x =
[[128 128 123 101 136 128 128 122 148 127 128 135 124 127]
 [132 124 126 124 131 128 128 128 118 127 128 128 124 128]
 [132 122 123 132 131 122 126 128 140 127 128 128 124 129]
 [132 122 123 134 128 122 126 128 151 127 128 128 124 128]
 [132 119 123 130 131 122 128 128 151 127 128 128 124 129]
 [132 122 123 128 131 122 126 128 140 127 128 128 124 128]]
Report the second entry in reading order.
128
Report the 2nd entry on the main diagonal.
124
Report the third entry on the diagonal from the top-right corner.
128
The bottom-left entry: 132
Report the second-last entry, reading row by row.
124
Report the entry in the top-left corner.
128
Report the fifth entry from the end, reading row by row.
127
The entry directly above 130 is 134
The smallest entry -> 101
Report the entry in the bottom-right corner.
128
Report the smallest entry in the last column.
127
The entry just left of the smallest entry: 123
Report the bottom entry of the column that holds the smallest entry.
128

m =
[[122 119 139 129 127 134 117 119 151 137 106 126 118 133]
 [137 119 120 121 127 137 143 127 111 136 136 116 110 114]
 [135 120 125 115 137 139 140 123 125 131 134 114 105 112]
 [117 120 141 138 112 130 107 119 127 124 113 129 124 142]
 [118 118 140 134 119 131 113 119 144 133 106 128 120 137]]
Rows and columns are numbered from 0.
The top entry of the column that holds the largest entry: 151
The bottom-right entry: 137
Find the entry in row 2 and column 0.
Answer: 135
The entry directly below the largest entry is 111
The entry at row 0, column 0 is 122
The entry in row 1 and column 2 -> 120
Find the entry directly above the smallest entry.
Answer: 110
The entry just left of 151 is 119
The bottom entry of the column that holds the largest entry -> 144
The entry directly below the smallest entry: 124
The entry in row 0 and column 2 is 139
The entry in the bottom-left corner -> 118
Find the entry in row 0 and column 1.
Answer: 119
The bottom entry of the column that holds the smallest entry is 120
Find the entry directly above 144.
Answer: 127
The entry at row 1, column 0: 137
The entry in the top-right corner: 133
The entry directly above 110 -> 118
The entry directly below 110 is 105
Find the entry just right of the largest entry.
Answer: 137
Find the entry just right of 143.
Answer: 127
The entry at row 2, column 2 is 125
